In the data rows, 128 means zero.
Here are some numbered points:
[130 135 132 126 136 149 128 146 152 129 155 128 160 114 145 139 169 130 157 127 176 125 162 135 174 126 149 141 113 124] 0
[127 136 130 118 129 123 164 120 149 103 160 137 149 158 154 116 129 136 145 114 170 135 172 174 130 168 117 161  94  92] 1
[117 116 128 121 148 131 169 136 151 167 142 168 122 160 122 156 124 145 156 124 143 146 160 149 139 141 124 159 109  89] 2
[106 132 120 131 123 138 149 116 145 125 129 131 170 139 156 116 139 132 161 140 172 121 181 137 160 136 145 143 124 131] 3
[151 120 129 122 137  75  98  97 123 113 133  90 170 107 165 117 185 135 168 135 164 119 158 111 181  94 171 138 135 147] 4
[106 107 147 130 132 103 146  96 143 113 142 118 162 119 135 138  98 126 109 110 101 119  17   0 178   0 207  24 255 238] 5
[119 148 128 166 135 161 121 172  93 138 102 151  96 152  98 145  97 127 103 126 118 114 114 129  96 132  79 107  83  65] 6
[139  98 116  88 133 116 121 119 118 101 111 122 122  79 101 109 111  81 100  56 157  88 177 139 162 189 152 208 110 147] 7
[138 135 112 119 109 144 105 138 118 147 131 140 138 140 131 158 146 138 130 138 113  91  94  88  84  28 172 147 182 172] 8
[140 105 133 110 157 138 132 138 150 161 155 159 128 151 119 170 116 156 126 145 120 178  89 117  52 123  65  73 129 149] 9
[137 157 122 132 135 159 131 151 130 171 150 156 152 169 112 137 116 146 107 152 131 160 136 156 118 136 106 109 117  86] 10
[115 127 153 135 132 134 149 158 127 141 156 138 158 165 104 162 118 141 134 154 162 184 108 173  86 144  99 143  86  62] 11
[128 124 125 121 138 117 138 119 143 116 144 118 152 107 150 103 157 124 161  96 169 106 210 178 154 206 102 174  85 102] 12
[122 155  90 140  80 133  84  94 128 111 116 120 106 125 110 137 116 127 142 138 132 148 130 165 113 171  68 142  69  81] 13
[140 158 120 131 125 170 130 160 125 177 143 164 141 163 101 127 108 135 103 136 136 150 153 150 132 135 121 106 132  99] 14
[151  80 113 133 121   0  98 100 105  98 117 145  67 244 193  76 142 116  99 248  16 118   0   0 209   0 255 104 255 255] 15
[120 135 126 140 126 155 133 156 125 162 133 151 127 146 140 150 151 140 151 123 149 112 134 107  88  73  47   0 226 202] 16
[141 140 126 132 143 166 137 178 145 139 113 177 134 158 118 164 156 149 142 174 123 187 126 168 140 190  99 137  87  78] 17
[120 141 129 147  98 134 122 148 126 137 120 126 150 121 133 109 158 108 120  97 111  85 154  79 149  98 173 146 153 140] 18
[130 122 123 119 139 109 140 117 146 111 145 111 148 106 149 100 158 126 163  93 170 107 216 182 153 208  98 174  84 102] 19
[122 206 129 219  29 130  34  54  74  47 127  66 165  99 157 122 136 111 126 125 101 128 101 136  97 144  76 127  82  64] 20
[136 138 113 118 115 131  92 120 115 139 134 136 150 127 159 147 168 127 158 171 107 114  87 117  63  72 202 203 108 125] 21
[127 122 126 119 133 129 132 124 124 113 130 108 141  90 149 101 161  97 155  92 163  64 184 107 206 207 120 176  97 116] 22
[126 116 147 117 134 110 163 140 142 133 134 130 123 112 107 111  95  80 153 121 199 218 128 203  91 185  80 153  88  87] 23
[120 160 131 152 139 174 135 182  90 171  88 138  99 139  87 110 108 120 113 121 126 137  95 148  74 133  69 115  83  55] 24
Which point above is nearest to each new point? Its number follows each.
[139 138 108 119 118 129  92 113 116 135 129 130 139 124 151 134 160 108 155 154 104  90  94 102  77  58 229 204 120 145] 21
[112 111 145 125 135 110 144 100 142 108 139 111 157 113 141 130 116 118 123 114 122 118  56  21 167  32 196  55 255 212] 5
[115 154 129 172 134 165 120 176  89 128  94 160  92 160  91 149  84 126  91 120 110 108  97 130  80 126  66  97  74  51] 6
[121 112 127 117 132 126 139 117 126 115 130 124 122  88 145 106 169 114 169 129 143 147 175 200  85 103 125  69 228 214] 16
[116 104 140 100 158 121 116 109 113 154 105 167 114 127 124 154  35  94  27  74  20   0 255 145 255 216 166 224 131 172] 7
[126 113 135 117 137 118 139 121 136 117 132 109 126 106 109 106 118  89 116  71 135  69 149  54 154  53 166  61 200 193] 18
[112 113 152 138 134 107 147 106 134 117 131 109 170 109 130 123 102 117  94 105  86 101  22   0 190   2 214  73 255 219] 5
[127 141 128 117 130 120 171 121 157  99 170 143 161 175 165 127 132 154 141 122 172 149 165 191 131 171 100 154  88  80] 1
[135 130 122 119 119 139 118 137 125 139 132 134 133 134 127 147 138 131 121 116 127  91 101  84  98  17 170 125 200 184] 8
[146 125 132 123 135  89 110 107 128 117 136  97 166 113 160 122 176 125 165 127 162 114 157 109 176  94 170 133 142 148] 4
[102 202  57 137  29  50 112  79  90  96  97 112 114 122 126 126 130 134 131 141 115 148 121 150 122 134  97 131  90  81] 13
[121 233  89 246  37 232   0   0 174  49 244 161 187 184 152 178 124 156 115 142 120 134 128 135 102 129  73 122  83  53] 20
[129 119 134 117 132 118 146 125 133 120 129 116 127 101 110 101 102  65 170 112 222 208 149 216 106 203  80 167  83  94] 23
[132 160  93 142  83 136  81 105 126 117 116 127 104 132 114 144 107 138 108 135 103 134  96 134  91 117  84 118 110 119] 13
[105 127 122 149 159 147 172 180  70 131  97 109 102 119 131 134 105 147 115 129  81 131 108 106 124 123 126 126 133 130] 6
[114 128 133 118 130 125 131 132 119 111 100 129 101 124 101  98 100  90 119  78 113  56 161  82 191 137 182 142 138 150] 18
[117 112 139 114 149 124 115 112 113 148 112 158 116 129 122 150  53 100  41  78  39   2 251 141 255 194 160 218 124 158] 7
[146  93 120 132 124  30 109 113 115 103 123 137  94 226 189  94 142 129 116 227  51 128   0   0 193   0 255 120 255 231] 15
[124 122 135 129 141 105 142 137 173 191 118 157 102 157  87 166 116 162 129 141 124 146 145 158 132 125  96 119  90  72] 2
[124 165  76 146  61 133  66  87 127 110 111 123  98 133 104 153 106 139 127 142 112 152 108 164  93 157  70 135  67  79] 13
[ 95 219  40 126  15  38 123  73  92  89  98 108 108 119 126 121 127 132 127 141 113 160 114 165 115 147  83 134  77  70] 13
[128 168 146 193 150 246   5  52  70  63  98  75 111  74 120  98 133  93 125 114 129 115 109 125  98 126  63 114  75  55] 20
[128 132 129 128 136 152 125 149 155 128 156 133 160 118 143 146 165 131 153 126 175 113 160 125 178 119 142 137 114 127] 0
[113 131 121 140 134 154 130 157 127 162 103 159 100 153  91 150  78 113  79  97 114  90 147 142  93 140  63 125  84  80] 6
[108 109 144 127 129 106 139 101 134 111 137 112 153 112 131 129 105 116 108 103  99  97  57  13 193  52 190  63 254 213] 5
[120 121 129 138 137 107 130 150 161 191 117 149  94 147  79 164 125 164 143 146 137 157 159 169 143 124 110 122  95  82] 2
[138 128 111 130 123 130 132  92  96 111 137  99  93 129 116 138  67 135  74 128  46  78  47   0  86   0 239   0 255 255] 5
[132 130 117 122 119 145 129 146 129 157 135 148 130 148 119 161 134 146 128 127 124 103 115 102 107  55 142 135 179 158] 8
